In the rows, 128 means zero.
A state moves one step at a time under one of 7 hidden systems, and each row is a state written as 20 numbers. Each run below is a few steps of one system.
run 1, Z897:
[[107 165  58 181 143 170 133  93 125  92 136 113 105  89 152 151 156 130
  106 140]
 [ 86 126  99 129 115 186 131  91  85 148 119 164 118 102 118 117 185 152
   98 161]
 [147 132 104  76 143 157 141 147  59 139 106 152 141 163 133 128 151 138
   61 157]
 [ 98 139 113 118 111 140 125 142  82 166 143  96 157 215 159 141 112 133
   91 108]
 [ 87 138 161 116 125  92 126  98  81 153  92  81 125 152 163  93 103 149
  125  89]
 [128 142 168  82  85  69 134 126 151 152  76  92 126 128 133 152 151 170
  143 119]
 [114 149 129 107 122  76 120 104 169  91  84 111 134 171  86 181 113 102
  156 140]
 [138 155 129 166 118 101  48  87 127  74 138 115 132 124 107 169 144 115
  169 120]
 [101 109 112 152 133 112  79 138 117  68 118 195 122  97 128 138 159 167
  163 125]
 [123  98  72 126 156 148 123 157 114  97 112 150 168  76 160 186 127 140
  118 155]
 [ 87  75 103 127 132 182 110 122  94 166 138 146 194 115 122 149 106  96
  123 153]]
run 2, Z18:
[[128  88 106  96  85  94 156 156 186 145 170 142 158 117 117 159 114 166
  150 143]
 [185  92 117 106 108 108 141 158 159 148 198 128 171 101 122 141  93 136
  142 141]
 [164  99 113 129  87 135 124 182 163 161 191 156 132  75 119 113 115 158
  124 117]
 [175 107 127 102 102 135 175 168 178 159 148 158 114  88  97 118 100 147
   93 133]
 [173 116 146 142 100 175 164 150 182 177 178 125 119 125  97 127 107 115
  101 129]
 [169 112 165 151 129 158 162 137 160 149 180 155  91 111 101  71 103 120
  116 115]
 [161 147 140 152 128 169 191 132 167 135 167 142  68 122 126  93 150 149
   92 126]
 [123 126 122 140 150 180 211 104 148 155 170 134  98 142 123  77 123 108
   95 145]
 [157 139 139 145 149 177 161  91  93 137 185 138 104 151 129  71 156 117
   97 147]
 [112 148 115 131 142 169 155 130  89 137 151 164  89 169 132  56 160 139
   87 123]
 [131 167 105 110 155 153 169 120  80 128 128 122 105 186 139  92 129 121
   63 132]]
run 3, Z141:
[[114 171  83 184 118 142 128 123 164  98 107  88  98  80 144 176 109 131
  107 107]
 [149 136 141 171 145 180 116  64  98 100 114 121 120  73 123 155 149 125
   99 148]
 [109 102 170 151 103 171 118 114 106 115 101 158 125 138 138 172 179 190
  103 134]
 [108  73 144 119 169 149 159 160 105 111  78 143 164 147 166 175 107 141
  112 140]
 [113  91 127 121 131 129 106 148  74 171 140  91 193 115 188 135 107 134
  139 113]
 [ 81 103 135  83 106 114 103 110 115 193  86 125 161  96 105 105 113 111
  154 136]
 [155 116 135  78  73 112 110 155 168 175 121 126 156 138  72 167  96 113
  123 135]
 [139 115 134 160 117  96  82 144 177  99 145 137 135 119  86 153  62  94
  167  99]
 [187 131 131 139 131  96  86 148 132  97 133 153 103  41 114 109 121 144
  144 110]
 [123 131 116 160 108 161 151 153 190 133 124 154  77  51 130 125 155 161
  128 122]
 [164  96 145 162 164 209 171 133 154 127 150 147 127 102 129 140 143  99
  116 158]]
run 4, Z111, 11 rows:
[[ 94 124 132 115  80 151 141  94 141 150 119 174  97 103  89 111 177 182
  112 147]
 [183 104 169  88 139 131 156 153 130  98 114 176 132 191 100 157 140 146
  102 158]
 [146  97 132 137 144 143 119 180 101 153 190 118 169 172 169 116  89 106
  129 105]
 [ 93 136 117 121 113 100 113 130  86 166 122 104 117  82 156  64  94 161
  119  81]
 [154 170 149 100 102 103 172  93 156 140  90  81  93 108 126 138 166 170
  106 140]
 [145 121 158 115 137 111 157  68 148 113 158 107 160 192  98 161 119  98
  151 168]
 [116 138 103 151 135 101  80 131 115  99 194 161 120 165 105  78 111 105
  163 103]
 [ 95 155  58 119 140  96 145 183 144  97 110 148  89 106 162  99 139 163
  122 108]
 [157 119  86 116 141 154 192 111 142 127 136 107 143  65 150 165 127 142
   88 173]
 [108  91 147 128  92 181 139  76 119 176 175 153 153 137  83 122 140 130
  119 161]
 [136 119 165 100 116 118 105 157  97 121 114 197 104 184  87  85 133 155
  109 110]]
run 5, Z606:
[[125 130 170 101 102  68 116  83 127 124 129 152 108 139  68  78 116 151
  148 118]
 [161 157 141 137  80 135 160 120 166 121 151 122  88 127 135 153 180 200
   98 128]
 [120 124 127 110 150 131 205  83 168 109 136 126 134 189  99 149 116 100
  125 171]
 [158 113 151 125 111 123 101  87  72 117 202 152 153 171 102 107 135 150
  121 138]
 [ 85 137 102 107 111 118 173 147 131 122 139 174  84 159 136  81 158 194
  105 118]
 [163 155  89  79 126 137 180 101 105 146 130  92 147 143 130 150 139 127
   72 171]
 [ 67 129 116 122  97 122 116  90 107 173 165 105 159 197 118 114 116 112
  144 120]
 [127 166 129  81  88  70  96 111  99 117  93 147 101 138  98  99 156 174
  112 116]
 [122 168 106 140  88 121 166 120 163 122 132  76 110 155 154 187 139 175
   95 117]
 [108 113 131 108 127  94 152  49 137 109 129 117 159 158  74 150  86 106
  139 162]
 [121 118 147 147  71 121  85  94 109 110 172 163 131 139 104 140 159 197
  130 119]]
run 6, Z319 (11 x 20):
[[113 141 129 113  92  97 120  69 116 156 170 125 124 121  75  67  96 128
  129 120]
 [153 162 116 100  65 103 128 111 142 130 121 139  94 100  88 130 156 190
   91 128]
 [139 123  81 124  95 135 169 136 174 105 167 151 131 146  96 180 100 158
   86 141]
 [172 108 104 157 143 140 114 123  91  82 202 168 141 123 118 117  98 145
  102 133]
 [ 98  95 132 147 125 145 149 128  91 124 159 173 108 100 164  75 143 205
  110 114]
 [155  97 151  90 148 140 215 117 116 147 118 120 136 108 161 119 131 173
   88 158]
 [157  94 188 108 120 150 154  97 105 156 166 119 169 194 123 143 136 134
  113 154]
 [127 131 167  94 129  78 126 109  95 113 139 151 116 205 102  73 123 142
  135 117]
 [139 165 100  77  89  81 149 161 133 170 158 105 114 149 139  83 137 159
  114 106]
 [134 137  97 114  90 120 169  87 162 166 180 108 133 105  84 112  87 114
  108 144]
 [168 145 133 141  84 130  99  80 121 106 161 161 109 107  64 134 143 160
   96 142]]
run 7, Z319, 11 rows:
[[ 87 137 152 144 136  75 120  51 138 101 136  95 134 154 121 120 126 116
  190 127]
 [136 170  96  90 109  64  90 120 128 113 114 104 132 118 142 142 192 150
  170 138]
 [ 72 125  44 100 104 111 130 125 165 142 134 128 166 123 113 169 121 110
  154 157]
 [146 122  78 109 132 129  66 118  81 113 121 154 161  80  89 142 111  94
  121 151]
 [ 71 103 111 138  97 162  87 159 107 142  84 180 127 103 118 144 122 161
  106 108]
 [152 102 132 119 159 140 153 176 119 119  67 134 133  94 139 152  68 129
   76 118]
 [142  86 191 175 125 169 108 156 118 155 144 108 154 136 159 154  87 122
  123  94]
 [127 110 212 151 158  90 134 114 135  96 101 124 105 128 140  95  95 138
  166  95]
 [164 141 167 117 118  92 136 161 170 151 132  81 122 126 178 139 171 148
  173 111]
 [120 115 132 119 135  93 155 103 195 132 160 109 150 138 107 132 124  81
  197 152]
 [161 150 117 107 116  98  65 123 128 119 149 150 136 106  92 114 190 101
  181 149]]
run 8, Z293:
[[185 135 163  88 145 122 140 126 106 146  75 107 129 127  99 120  76  92
   84 132]
 [133 149 156 142  93 136 106 167 179 179 154 105 114 183 117 121 125  88
  152  90]
 [124 137 151 154 163 119 106 109 101 116  73  72 136 122 153 151  69  92
  123  99]
 [170 147 120 176 128 181 131 142 154 142 195  88 129 144 158 153 148  98
  127 126]
 [ 80 102 124 163 160 153  86  83  74 135 129 117 165 107 140 113 104  88
  155 127]
 [182 164 108 146 105 166  84 125  90 130 160 122 122  99 142 147 190 149
   97 135]
 [ 49 131  72 117 149 164 109 128  91 137 104 158 146 161 124 120 156  92
  135 149]
 [188 158 135  96 145 146 136 115  85 135 107 143  93 104 107  82 163 124
   79 149]
 [ 67 160 124 126 110 139 113 140 165 157 100 145  87 169 104  94 176 102
  163 115]
 [151 164 164 120 169 113 153  94 123  88  46 106  89 123 120 132 132 117
  102 133]
 [130 141 156 164 143 149 160 141 195 120 162 132  92 177 133 117 168 103
  171 123]]
run 9, Z606, 11 rows:
[[102 128 113 119  98 145 102 174 149 180  64 128 121  61 118 135 112 116
  121 110]
 [138 126 165 142 111 156  92 159 159 164  66  98 136 116 116 190 106  86
  126 111]
 [135  97 206 161 139 113  93 151 150 116  91 122 130 133 118 150  77 107
  159  93]
 [168  89 198 158 141 115 135 151 151 102 115 140 115  73 146 132 108 168
  146 107]
 [152  75 160 146 162 155 184 146 181 126 139 141 136  73 156 139 141 129
  159 151]
 [163  81 153 120 167 161 132 153 136 145 158 162 160 116 129 114 158  84
  174 161]
 [156 120 124 120 156 144 106 211 123 142 162 167 123 145 148  78 155 103
  156 115]
 [168 153  97 109 162 124 144 194 132 150 141 120 106 110 154  69 105  92
  115 108]
 [137 153 117 142 134 148 130 129 131 188 151  79 119  90 136  74  91  70
  126 108]
 [115 162 160 149 125 149 101 106 137 170 102 109  82 100 101  73 137  80
  145 106]
 [153 179 176 172 140 155 115 117 143 110  88 102  66 132 130 124 163 105
  127 105]]
run 10, Z18 (11 x 20):
[[121 122 168 134  97  68 145 102 131  99 129 105 125 145 142 153 102 208
  124 100]
 [ 91 109 133 129  95  81 163  98 148 138 163  81 156 135 161 147 101 182
  150 116]
 [135 104 131 103 103  66 142  88 121 142 190 102 167  98 141 115 123 175
  164 140]
 [130 121 100  83  72  82 127 133 138 152 186 136 155 117 125 121 154 190
  148 139]
 [150 117  82  66  94  81 143 160 151 150 178 143 159 136 103 128 102 144
  129 138]
 [172 126  85 119  86 116 107 167 143 150 197 131 150 118 104 140  82 130
  110 116]
 [152 111 110 135  88 128 125 161 150 139 163 164 112  86  85 115  66 156
   89 106]
 [166 118 145 142  86 151 169 136 171 137 151 141 107 117  91 156  86 164
   73 120]
 [137  91 176 163 107 161 178 121 173 155 178 135 118 141 109 122  78 144
  109 115]
 [170 113 181 156 128 135 185 113 149 131 192 128 101 119 141  85 122 169
  122 114]
 [121 127 129 131 122 147 208 119 150 161 181 124  97 123 155  76 155 173
  115 129]]
run 11, Z111 (11 x 20):
[[147 109 124 113 175  97 111 118  90  60  90 177 129  76 113 116 122 139
  133 145]
 [143 130 114 139 117 182 134 179 167 164 155 119 134 122 165 158 201 119
  149 142]
 [ 99  70 127  87 146 118 112 114  77 140  88 158 182  99 113 122  90 119
  131 150]
 [184 158 149 134  81 150  85 172 149 173 138 123 101 110 116 127 173 127
  124 107]
 [ 81  95 147  83 137  97 149 144 142 145  61 119 158 161 126 150  79 112
  141 126]
 [205 153 152 163 125 127  90 124 139 129 162  95 117  88 109 118  97  89
  132 106]
 [ 32 126 133 138 124 122 150 121 175 148  92 120 110 146 128 109 123 114
  173 110]
 [195 149 137 139 173 112 121 105 125  61 107 143  97  81 101 118 121 110
  124 142]
 [ 85 123 111 153 142 181 154 145 177 152 148 126 130 159 155 139 179  90
  169 141]
 [126 104 108 116 172 128 100 109  61  95 100 176 140  84 104  96 101 112
  117 148]
 [143 159 110 130 101 184 120 183 155 174 122 126 102 132 146 139 205 128
  118 128]]
run 12, Z897, 11 rows:
[[192 112 146 120 190 137 168 127 114 128 174 118 146 129 147  90 114  84
  134 153]
 [138 116 131 131 112 124 158 144 157 173 221 125 131 135 147  72 143 132
  162 123]
 [141 145  99 106 155  92 183 133 150 133 150 123  92  95 131  46  96 118
  127 121]
 [150 169  92 127  79 131 149 134 190 176 168 102  99  94 106 115 129 127
  113 124]
 [117 168 109 143 126 145 143 109 156 121 115 152  62 129  67  83 103  98
   94 122]
 [177 182 129 166 102 172 121 135 141 120 136 121  72 121 120 139 162 145
   72 112]
 [ 80 141 128 167 135 185 171 119 140 103 105 160  73 169 131 128 151 151
   89 120]
 [148 151 139 146 152 176 170  81  91 117 114  92 116 130 167 151 166 151
   74 149]
 [ 90 120 148 107 112 150 165  78 104 144 137 139 135 191 129 126 188 167
  113 161]
 [151 156 117  84 151  82 155  87  70  99 132  98 141 176 148 118 139 153
   99 147]
 [ 87 146 100 111  74  78 122 103 115 141 167  97 149 172 145 138 141 185
  132 116]]
run 13, Z293, 11 rows:
[[141 127  66  86 116 126 186 104 117 132 161 124 148 112 127 146 119 163
   75 167]
 [ 97 111 118  87  91 102 147  95 118 161 174 156 141 162  79  76 102 147
  124 133]
 [125 158 133 101  85  67 115 122 100 119 108 118 102 148 115 113  96 189
   87  90]
 [ 94 152  86 121 115 115 186 156 163 129 131 111 108 189 143 140  90 149
   92 106]
 [118 107 151 137 144 120 203  87 133 144 148 101 120 127 131  87  52 131
  100 116]
 [112 134 159 166  66 117 129  91 144 151 180  89 120 131 140 130 120 184
  130  93]
 [ 78 124 108 145 125 112 135  89  93 101 129  94 161 161 167 182 110 175
  108 122]
 [148 113  96 123 141 137 179 115  92 127 208 124 150 148 170 110 129 166
   96 145]
 [ 71 117  93 111 103 102 123 104  87 165 170 131 139 101 144  60 117 168
  137 116]
 [121 173  75  96  77 101 136  95 112 131 120 105 115 108 123 146 144 187
   79 133]
 [ 89 137  86  95 118 117 183  95 136 126 144 142 128 205  94 121 116 133
   99 149]]
run 14, Z141, 11 rows:
[[113 133 182 150 118 129  77 152  90 157 101  96 126 139 181 117 153 143
  148  81]
 [115 131 156  89 147 119 141 137 143 161  31 100 128 107 138 134 149  97
  148 139]
 [155 143 134 124  95 131 103 140 161 169 128  67 166 138 139 201 154  99
  151 135]
 [113 121 133 145 141 112  56 109 137  94  98 134 151 120  95 164 141  75
  194 141]
 [167 146  92 105 106 109  60 176 121 105 108 154 134  98 121 166 171 146
  130 133]
 [ 82 132  62 167 130 165 108 177 165 113 101 149 113  88 134 163 120 107
  128 114]
 [169 124 119 153 143 200  90 144  89 142 126 137 136  82 121 137 128  86
   88 135]
 [ 91 112 178 167 101 187  85 152 115 156  95 163 104 138 121 122 151 138
  121  97]
 [156 103 187 108 160 153 142 187 128 136  56 141 130 141 135 139 113 107
  111 121]
 [135 122 169 153 126 129 101 172 136 168 128  69 146 126 190 145 122 117
  162  85]
 [129 122 167 107 151 116 102 112 136 157  74 105 140  80 123 109 155  78
  187 141]]

Which system made each run below?
run 15:
[[154 152 118  98 113  59  99 140 114 158 154  92 137 102 128  76  85 119
  144  95]
 [114 180  55 137  91  99 102 135 162 132 133  81 126 125 113 161  88 109
  117 104]]
	Z293
run 16 (2 x 20):
[[143 146 103 113  60 105  82 135 134 145 127 132 125 101  70 145  82 146
   92 103]
 [ 92 126 137 145  73 151 143 131 184 153  98 130 106 131  84 166  87 144
   93 108]]
	Z606
run 17, 2 rows:
[[100 135 115 136 164 142 128  62 114 139 105 100 137 105 101 106  96  52
  139 149]
 [134 148 150 156 123 144  65  79  96  93 125 154 108 129 102 134 197 132
  148 138]]
	Z18
run 18:
[[144 109 117 159 144 176 139 138 148 140 147 148 109  28 135  96 135 119
  135 138]
 [151 103 115 112 142 189 168 165 155 164 143 180 118 102 103 104 145 101
  107 162]]
	Z897
run 19, 2 rows:
[[174 105 132 147 168 172 136 187 138 146 129 110 149  93 166 146  97  80
  121 122]
 [102  88 169 151 138 179 144 144 154 190 149 135 136 128 133  90 128  84
  167 123]]
	Z897
run 20:
[[ 95 118 107 149 133  83 132 117 170 116 155 133 116  58 130  83  99 133
  187 112]
 [165 127  89 110 116 124 131 137 173 136 128 148 119  31  95 128 126 123
  129 154]]
	Z897
run 21:
[[ 45 135  78 149 130 116 100 141 103 132 157 137 129 158 162  86 134 137
  160  97]
 [119 149  93  97 135 104 122 137  89 147  80  94 129  48 171 111 130 148
  117 120]]
	Z897
run 22 (2 x 20):
[[ 76 151 120 155  73  97  91  96 133  99 103 118 111 125 105 166 110 177
  117  94]
 [ 98 105 148 130 117  73 146  74 146  83 111 116 151 153 107 175  81 159
  136 130]]
	Z18
run 23, 2 rows:
[[ 82 124 129 162 126 139  80 131 101 104  75 158 112 130  95 135  70 123
  102  90]
 [166 130 153 127 120 135 114 157  98 136  74 113 114  84 138 142  87 155
   65  94]]
	Z141
run 24, 2 rows:
[[190 155 174  93 132  97 151  92 155 138 128 101 110 124 110 107 185 122
  159 158]
 [121 148 124 131 117 100 149 125 200  97 154 121 117 169 129 163 186 138
  182 145]]
	Z141
run 25, 2 rows:
[[145 119 163 139 152 128 122 177 120 121 107 176  80 119 110  62  86 132
  110  86]
 [ 98 135 140 162  98 160 136 173 188 154  78 123  85  95 138 150 126 140
  120  92]]
	Z293
run 26:
[[130 143 135 106 135 116 172 138 125 136 157 105 128 179 188 117 201 165
  148 137]
 [147 121  98  81 150  76 125  89  60 114 166 108 179 127 146 113 123 139
  134 156]]
	Z111
run 27, 2 rows:
[[160 128 163 109 135 117 190 111 172 158 121  99 108 116  96  95  71 102
  112 128]
 [157 121 202 155  98 158 128  85 140 176 173 112 118 125 104 103 142 126
  137 125]]
	Z606
run 28, 2 rows:
[[175  91 190  97  89 109 114 146 136 167 174 155 145 129 108 107 152 162
  150 131]
 [107  92 135 115 142  94 163 176 199 120 128 165 124 134 114 109 105 120
  183 124]]
	Z141
